In the rows, zero is written as 128.
Each path is a new rotation, seen through one point. The rows after it are directions, each followed by how far the rotation turns it, in deg/step (0 if it stays put).
Each turn is a multiple of 5 degrees from 10 to 175, or 0.
Each row of a path follows its step; steps can be skipped.
Path 1:
step 0: [129 122 140 134 131 133 124 143 130 124 132 120 137 127 122 130 132 116
 131 134 132 132 129 127 129 123 120 133 120 127 132 127 131 137 127 132
 124]
step 1: [121 137 115 117 122 129 114 136 125 125 123 125 136 122 128 127 127 127
 127 127 120 117 124 126 127 131 132 131 126 125 133 127 124 122 126 133
 133]
step 6: [135 128 120 131 142 136 129 127 131 118 134 119 127 127 123 127 129 131
 126 133 132 137 133 137 127 122 129 133 124 127 122 131 116 135 123 132
 120]
step 7: [131 126 128 118 122 130 121 125 129 126 116 125 129 117 134 128 130 139
 121 125 115 133 124 127 130 130 118 132 123 136 132 123 129 128 134 125
 127]
step 10: [125 141 112 133 132 125 120 128 133 131 126 132 134 126 131 130 120 137
 121 128 122 128 124 130 128 126 134 121 118 136 132 128 125 131 124 128
 123]
step 12: [126 126 138 124 130 134 133 125 129 131 138 122 130 132 120 128 137 123
 130 136 129 131 135 133 127 129 122 126 136 121 127 126 124 140 130 117
 116]
step 13: [128 123 120 126 126 128 119 132 133 125 116 125 127 119 135 128 131 118
 127 137 123 125 133 130 119 128 133 119 124 129 140 124 128 130 137 125
 131]
step 15: [135 121 127 127 126 126 133 114 122 127 141 112 122 130 122 132 129 129
 121 123 127 137 127 128 131 130 120 133 124 129 124 132 127 128 123 134
 125]
step 16: [125 131 130 120 123 126 123 125 133 130 130 132 130 128 129 118 123 132
 125 136 126 124 125 124 132 131 120 123 120 134 140 129 140 140 132 120
 121]
step 18: [130 133 123 128 131 131 126 119 135 133 131 123 135 136 117 135 131 128
 130 127 134 124 135 138 125 122 127 119 134 125 118 130 119 125 121 136
 127]
[128 128 127 130 125 128 133 130 128 127 130 126 130 128 128 125 127 131
 123 130 129 122 130 128 125 130 129 130 129 125 130 125 129 129 130 130
 127] | 95
[128 128 129 126 127 127 130 127 127 127 128 129 125 126 130 126 125 131
 123 125 127 130 128 129 127 127 125 129 126 126 127 133 124 126 125 125
 124] | 85
Path 2:
step 0: [122 135 123 130 133 123 136 126 128 131 136 133 126 130 131 124 125 113
 144 125 125 127 121 127 123 128 124 122 134 119 136 128 139 127 125 117
 130]
step 2: [138 130 116 124 122 132 124 127 134 115 133 124 131 131 120 128 134 117
 134 126 128 126 126 134 120 134 126 125 134 135 125 138 137 135 130 117
 127]
step 3: [132 131 128 133 140 122 124 126 139 137 130 125 123 119 125 127 126 126
 122 127 127 132 128 122 125 121 136 123 131 124 131 123 129 112 124 134
 112]
step 5: [118 133 126 135 117 129 136 130 139 134 134 127 131 128 127 125 125 123
 121 129 135 137 125 128 122 121 128 120 133 123 139 142 134 129 132 130
 119]
step 7: [120 126 124 136 125 122 136 126 128 123 132 127 123 132 123 125 127 116
 124 126 120 127 118 127 128 114 128 131 129 135 120 133 136 127 122 112
 126]
step 9: [128 131 126 117 128 137 123 144 137 121 125 128 114 122 121 122 129 127
 126 127 117 120 125 133 126 125 122 125 134 129 128 132 133 130 120 119
 128]
step 12: [124 136 130 125 135 133 137 133 133 135 127 130 138 134 125 122 136 115
 135 134 131 141 123 135 122 117 131 124 132 133 131 129 126 130 124 118
 123]
step 14: [119 112 126 121 121 137 123 127 128 127 134 123 128 126 119 131 132 120
 129 125 116 134 126 129 127 125 126 131 126 143 134 132 124 130 130 116
 122]
step 16: [124 124 137 122 135 131 127 128 131 128 116 128 114 119 114 133 119 125
 128 128 130 120 127 129 120 125 127 134 123 126 133 121 124 125 129 115
 122]
step 17: [120 128 114 135 129 132 130 134 134 137 139 137 127 137 133 124 128 129
 128 125 136 132 120 124 115 130 126 123 124 140 127 135 131 130 126 128
 134]
[130 126 129 130 124 128 126 128 127 128 126 130 129 129 129 124 131 129
 130 128 126 127 127 125 121 126 127 127 128 125 127 128 126 125 128 126
 126] | 0
[126 126 126 130 132 126 126 128 125 132 129 127 126 129 129 128 126 128
 130 126 128 123 124 126 131 127 124 128 128 130 128 126 128 123 128 127
 128] | 110
[127 129 129 129 129 127 126 127 128 127 128 131 125 126 125 129 126 125
 128 128 128 128 130 124 130 131 128 129 129 124 128 130 120 126 129 131
 128] | 145
[125 125 128 131 132 130 129 128 128 132 127 126 129 131 125 125 126 125
 125 125 125 132 129 129 128 129 128 125 128 126 129 129 129 130 128 127
 127] | 155
[129 129 127 129 125 128 131 134 129 127 126 129 127 129 127 128 125 128
 124 127 126 127 129 124 130 124 129 125 126 129 127 128 131 125 127 132
 127] | 175
[128 128 126 131 129 126 125 130 127 130 126 128 129 132 127 127 131 130
 130 129 130 126 131 127 128 133 130 128 125 130 125 128 128 132 124 132
 127] | 160
Path 3:
step 0: [119 126 135 123 136 133 130 120 131 130 128 134 140 132 119 125 124 129
 121 135 131 123 130 141 127 140 129 119 134 127 137 138 125 123 123 137
 141]
step 2: [113 137 125 123 129 132 123 126 138 124 125 116 134 127 131 128 123 117
 132 121 123 125 123 139 133 132 125 138 134 136 136 128 117 128 139 133
 136]
step 4: [126 128 132 132 133 126 138 124 133 115 117 123 152 119 137 118 131 131
 125 125 125 127 123 127 136 131 129 126 133 131 123 140 126 127 130 127
 129]
step 7: [117 122 128 131 136 121 132 120 126 127 125 133 131 127 118 141 116 123
 122 138 125 130 125 132 125 143 135 126 130 127 129 138 118 129 137 120
 128]
step 8: [128 127 132 137 138 122 127 129 144 125 115 132 129 124 128 130 121 127
 124 133 139 143 133 135 126 123 121 124 136 126 136 139 123 129 130 122
 123]
step 9: [118 130 137 121 134 127 126 124 131 122 122 120 123 120 136 125 117 112
 126 132 125 139 123 139 130 128 126 124 136 123 120 125 118 139 131 135
 123]
step 10: [121 126 136 121 133 133 136 138 140 115 128 127 130 144 127 125 122 121
 136 136 126 138 134 136 122 130 130 121 129 127 127 128 135 134 136 128
 134]
step 16: [134 133 135 128 131 132 129 125 123 123 108 121 139 121 138 119 122 125
 124 134 120 134 117 134 139 124 130 122 128 127 122 137 126 126 126 128
 136]
step 17: [129 125 140 115 127 134 129 138 128 116 118 123 136 131 124 133 129 125
 134 142 117 133 128 126 125 134 128 127 126 135 127 128 113 125 126 120
 132]
step 18: [121 137 131 124 145 132 131 128 128 128 121 132 136 136 131 141 120 129
 118 146 131 127 120 125 132 140 129 131 128 133 138 135 127 130 126 126
 132]
[129 126 122 129 127 123 126 126 130 128 130 130 127 128 127 129 124 127
 128 126 127 131 126 130 128 128 126 132 129 129 132 129 126 130 126 128
 129] | 60
[126 127 126 130 129 132 125 127 127 131 129 128 125 127 129 132 128 132
 126 128 131 127 127 129 124 132 128 125 129 130 131 127 125 125 129 126
 129] | 60
[125 126 128 126 125 128 125 129 129 130 132 128 133 130 125 128 129 125
 128 127 127 130 133 130 129 132 128 129 126 127 125 129 126 126 129 126
 128] | 145
[133 131 128 129 130 127 129 128 128 128 130 129 129 127 126 129 129 133
 126 128 129 128 130 127 128 132 126 131 134 125 125 130 128 130 130 129
 129] | 100
Path 4:
step 0: [130 133 124 122 137 124 125 128 127 140 125 118 145 119 140 142 122 128
 126 126 130 132 130 128 120 126 132 132 122 129 132 132 119 130 120 133
 126]
step 2: [134 132 127 133 136 131 123 137 125 129 127 116 135 118 129 136 124 126
 120 125 131 126 137 121 127 118 124 121 126 136 113 135 117 124 127 126
 118]
step 3: [126 118 117 129 137 129 139 135 127 132 124 119 126 126 117 135 136 128
 129 124 134 122 138 121 120 122 131 128 127 133 111 121 122 127 128 123
 122]
step 4: [136 123 129 125 132 133 142 134 134 127 131 122 126 117 131 141 122 136
 132 131 137 134 141 132 119 118 128 132 132 134 120 131 123 121 131 128
 127]
step 5: [123 111 117 128 123 120 136 123 131 130 130 121 120 117 137 131 125 135
 127 129 139 129 128 125 119 125 140 131 130 131 124 128 122 126 133 118
 130]
step 6: [133 120 122 123 124 118 129 138 132 127 134 122 130 121 145 133 116 130
 122 133 132 138 132 113 119 131 128 134 128 125 125 130 122 124 122 133
 127]
step 7: [118 116 124 124 122 132 132 126 128 125 136 121 124 126 140 132 127 124
 125 132 122 118 121 110 116 131 130 128 128 124 116 132 123 126 131 130
 122]
step 11: [129 129 120 126 123 133 132 109 126 135 124 118 127 126 136 133 119 132
 126 120 131 127 115 126 125 127 138 136 131 122 130 121 117 124 128 121
 122]
step 16: [139 121 135 128 129 130 137 133 120 137 132 117 125 122 128 138 127 139
 139 128 137 126 131 127 125 119 139 136 136 132 135 132 133 121 124 135
 130]
step 18: [127 121 126 127 130 121 121 139 124 127 131 111 128 121 135 135 131 134
 123 127 134 124 128 114 129 121 133 133 126 118 134 136 126 128 114 139
 131]
[131 128 131 130 133 131 128 129 128 127 131 127 130 130 126 125 127 127
 128 128 123 128 128 124 129 128 131 125 126 129 124 128 128 131 130 127
 130] | 60
[127 127 129 127 127 128 131 128 130 126 133 128 125 131 131 127 128 129
 122 129 129 129 128 125 125 129 123 128 128 126 129 127 129 128 131 124
 131] | 25
[130 129 127 131 127 130 127 128 127 126 125 126 130 131 127 130 126 126
 126 128 130 128 132 130 127 125 128 129 124 130 129 123 127 128 131 124
 125] | 35
[132 127 125 130 129 124 126 127 129 130 127 128 130 127 126 124 131 129
 123 129 129 129 126 128 130 129 129 127 129 129 129 127 123 127 125 125
 128] | 120
Path 5:
step 0: [127 130 119 129 123 125 128 125 126 111 131 128 126 125 120 118 127 117
 133 136 122 129 122 125 126 133 118 128 136 133 115 134 126 136 141 119
 119]
step 1: [131 117 125 124 135 117 140 129 140 134 122 122 130 137 134 122 129 128
 125 133 130 134 117 141 138 132 138 131 122 124 131 121 127 129 125 124
 138]
step 3: [143 123 136 133 132 129 121 130 123 133 136 137 120 131 132 135 127 129
 121 127 130 138 119 122 134 122 129 122 130 146 127 122 133 127 135 131
 139]
step 7: [129 132 119 123 118 133 133 140 133 126 130 126 128 129 126 126 112 126
 129 117 132 121 123 109 132 124 125 128 112 129 129 128 135 123 127 127
 120]
step 9: [129 131 125 134 120 118 123 133 136 121 125 134 116 130 132 128 122 132
 119 138 123 119 133 136 120 129 126 134 123 127 141 123 118 130 131 114
 123]
step 10: [113 130 128 129 130 127 126 131 127 140 120 132 125 130 112 137 139 122
 139 127 132 141 123 132 135 130 129 126 118 133 127 133 126 138 124 129
 134]
step 11: [126 121 128 136 131 126 132 129 120 124 141 118 135 134 125 120 133 134
 122 132 134 136 135 122 122 133 128 136 134 135 124 127 133 125 144 116
 121]
step 12: [142 132 116 130 136 134 132 141 133 133 125 129 134 123 131 128 125 113
 127 132 122 128 118 131 137 140 136 124 133 127 124 119 124 129 126 136
 130]
step 15: [124 124 128 135 126 133 121 111 131 136 121 136 134 123 134 133 128 126
 136 111 130 127 135 116 138 125 124 127 136 131 135 130 123 125 132 123
 120]
step 16: [130 128 123 121 115 127 135 130 120 122 134 116 123 124 119 121 118 139
 133 139 133 122 132 124 132 129 132 114 133 131 136 128 124 127 130 133
 138]
[128 130 124 123 128 126 131 130 125 131 127 130 124 128 127 127 130 128
 128 125 125 127 127 127 127 127 128 128 129 132 127 122 129 127 127 127
 130] | 160
[130 127 128 130 129 127 128 129 130 130 130 130 130 128 128 131 125 132
 128 126 124 126 123 130 126 126 124 128 127 126 128 127 131 125 127 129
 128] | 65
[132 128 132 125 129 130 127 124 131 129 129 125 133 123 129 128 129 128
 128 129 127 127 129 128 130 125 129 126 129 133 129 125 130 128 127 127
 129] | 35
[130 127 128 124 128 129 127 128 133 127 126 126 127 132 129 124 130 126
 127 128 131 125 124 126 128 128 127 129 129 125 123 127 130 126 127 130
 125] | 60
[127 126 127 129 131 129 129 132 129 131 130 131 129 127 125 127 125 131
 127 129 131 128 129 124 130 128 131 126 133 129 128 129 130 126 124 127
 126] | 80
[128 126 132 127 131 128 130 127 129 128 126 130 129 132 129 130 129 129
 134 123 127 129 130 130 126 130 132 128 131 128 129 127 128 129 128 128
 126] | 160
Path 6:
step 0: [128 130 124 126 124 133 138 128 136 136 128 136 130 127 117 119 122 140
 126 113 118 133 127 129 126 126 130 122 125 125 129 129 136 120 126 139
 138]
step 3: [130 114 122 137 132 136 139 134 129 120 135 128 129 134 112 129 123 136
 126 134 126 130 127 131 139 128 138 134 131 118 122 125 127 122 128 127
 126]
step 6: [125 134 128 124 125 124 133 124 124 123 122 122 134 133 125 129 129 127
 126 131 126 137 122 147 137 132 132 127 139 130 131 124 143 122 130 136
 121]
step 8: [123 122 130 118 125 137 131 127 131 136 130 124 132 125 132 136 121 130
 120 122 123 124 117 133 121 122 123 141 119 121 133 136 123 122 127 119
 134]
step 9: [124 133 137 124 119 137 139 126 126 129 128 135 140 127 121 131 132 125
 135 129 137 124 122 134 129 129 123 121 124 117 123 125 121 116 122 137
 123]
step 11: [127 119 119 122 119 124 120 122 127 137 139 130 120 136 124 136 123 130
 126 134 126 137 128 127 125 142 133 136 135 128 130 135 123 121 127 127
 130]
step 15: [131 132 124 123 134 127 133 125 144 129 128 125 135 125 126 119 126 139
 122 127 130 122 123 134 135 138 128 120 124 114 133 134 140 128 121 123
 127]
step 16: [132 137 132 124 123 127 131 128 119 123 127 122 135 126 134 143 124 128
 127 126 129 135 130 135 139 138 118 129 121 125 127 138 129 139 121 130
 137]
step 17: [121 133 138 124 121 139 141 122 122 129 124 128 125 127 127 131 118 133
 135 124 123 132 142 123 118 130 126 133 136 128 141 127 125 127 127 129
 129]
step 18: [124 124 123 136 129 135 135 118 135 136 131 133 128 131 114 123 124 132
 123 116 120 128 128 130 134 130 121 136 128 130 122 124 133 114 124 137
 129]
[125 127 130 131 132 129 127 130 125 128 126 130 127 130 128 132 125 127
 127 128 127 130 129 130 129 130 133 128 127 127 129 129 128 130 124 123
 129] | 80
[130 128 125 128 130 126 127 129 124 123 134 128 124 127 129 126 126 126
 125 130 127 127 128 126 129 127 132 127 128 127 127 129 128 127 127 129
 124] | 40
[125 128 125 131 127 127 131 129 132 127 130 129 125 130 123 128 127 129
 128 129 124 128 128 126 126 130 129 127 128 133 129 130 130 128 132 126
 127] | 100
[128 131 126 123 128 128 130 128 130 124 125 131 131 128 130 128 125 126
 126 128 128 128 125 128 126 124 128 126 128 129 129 131 133 129 126 127
 130] | 45
[126 134 130 126 129 130 132 125 127 132 129 124 125 127 128 129 129 128
 124 124 128 126 129 131 129 127 128 125 128 129 127 130 126 128 129 127
 128] | 40
[130 132 129 131 126 128 128 132 129 128 127 128 130 127 123 124 128 124
 126 126 129 130 128 128 132 129 128 128 126 127 123 126 131 130 126 128
 128] | 120
Path 7:
step 0: [129 124 123 135 137 125 129 127 133 122 129 139 136 140 129 133 146 125
 141 125 121 130 135 140 129 138 124 127 133 119 139 123 136 127 117 128
 122]
step 2: [131 130 132 125 118 129 128 132 116 120 142 122 122 121 116 128 117 121
 126 122 125 139 124 134 141 111 136 129 128 134 134 128 124 121 129 133
 129]
step 4: [119 140 134 126 144 127 124 122 129 139 118 113 129 131 126 134 131 132
 134 128 128 123 126 123 137 134 120 126 137 130 128 134 138 140 129 130
 115]
step 6: [141 121 123 132 126 125 138 140 132 128 131 129 128 124 125 125 123 129
 126 144 130 132 131 135 129 124 136 110 128 119 127 138 118 139 124 121
 138]
step 7: [146 122 129 131 130 142 136 137 136 125 120 119 130 127 121 124 131 128
 138 124 128 123 137 136 130 130 129 134 141 113 117 127 124 132 133 125
 132]
step 8: [130 119 134 124 134 133 124 127 127 133 116 120 135 133 123 125 127 116
 135 123 129 133 125 139 111 130 132 148 138 125 130 121 130 123 121 132
 120]
step 11: [132 136 139 121 135 119 130 121 120 118 134 141 126 139 115 126 127 132
 143 128 130 123 127 122 128 127 132 133 140 132 120 131 129 138 140 130
 130]
step 13: [127 130 128 139 128 128 121 136 125 135 130 117 124 129 130 142 132 126
 115 146 114 126 135 136 129 127 122 135 126 134 134 128 114 131 131 120
 127]
step 15: [129 123 132 129 124 130 132 124 136 126 108 126 123 132 132 112 119 130
 144 127 132 133 127 124 132 122 126 122 139 128 140 120 130 124 137 121
 133]
step 16: [131 132 138 119 125 139 120 123 123 139 113 126 137 132 132 127 127 131
 132 129 148 136 129 136 131 127 115 126 128 135 129 122 118 128 125 124
 128]
[126 128 131 126 128 129 126 125 126 128 125 128 130 129 131 128 123 127
 128 125 127 133 125 128 130 126 126 126 127 126 126 129 128 125 132 132
 127] | 55
[128 127 128 130 123 127 127 130 130 129 130 127 128 130 129 124 128 132
 127 125 127 130 127 130 129 133 124 125 129 126 129 130 127 130 129 125
 125] | 120
[129 126 128 129 126 126 128 125 124 126 123 129 126 126 126 124 126 131
 126 127 125 130 125 129 126 127 130 127 129 132 128 129 128 127 123 126
 127] | 110
[127 128 130 127 127 125 125 126 126 125 128 132 126 128 133 128 131 126
 129 128 125 127 132 127 128 126 126 130 129 129 129 126 125 128 130 124
 127] | 25
[130 128 130 126 126 123 125 128 127 127 131 128 129 129 124 132 130 131
 128 127 126 128 126 126 132 131 132 129 128 128 129 127 128 123 129 129
 126] | 40
[128 127 123 125 128 132 126 133 128 128 129 127 127 127 128 128 126 126
 126 128 124 130 125 126 129 127 128 133 131 128 127 128 129 127 129 125
 126] | 65
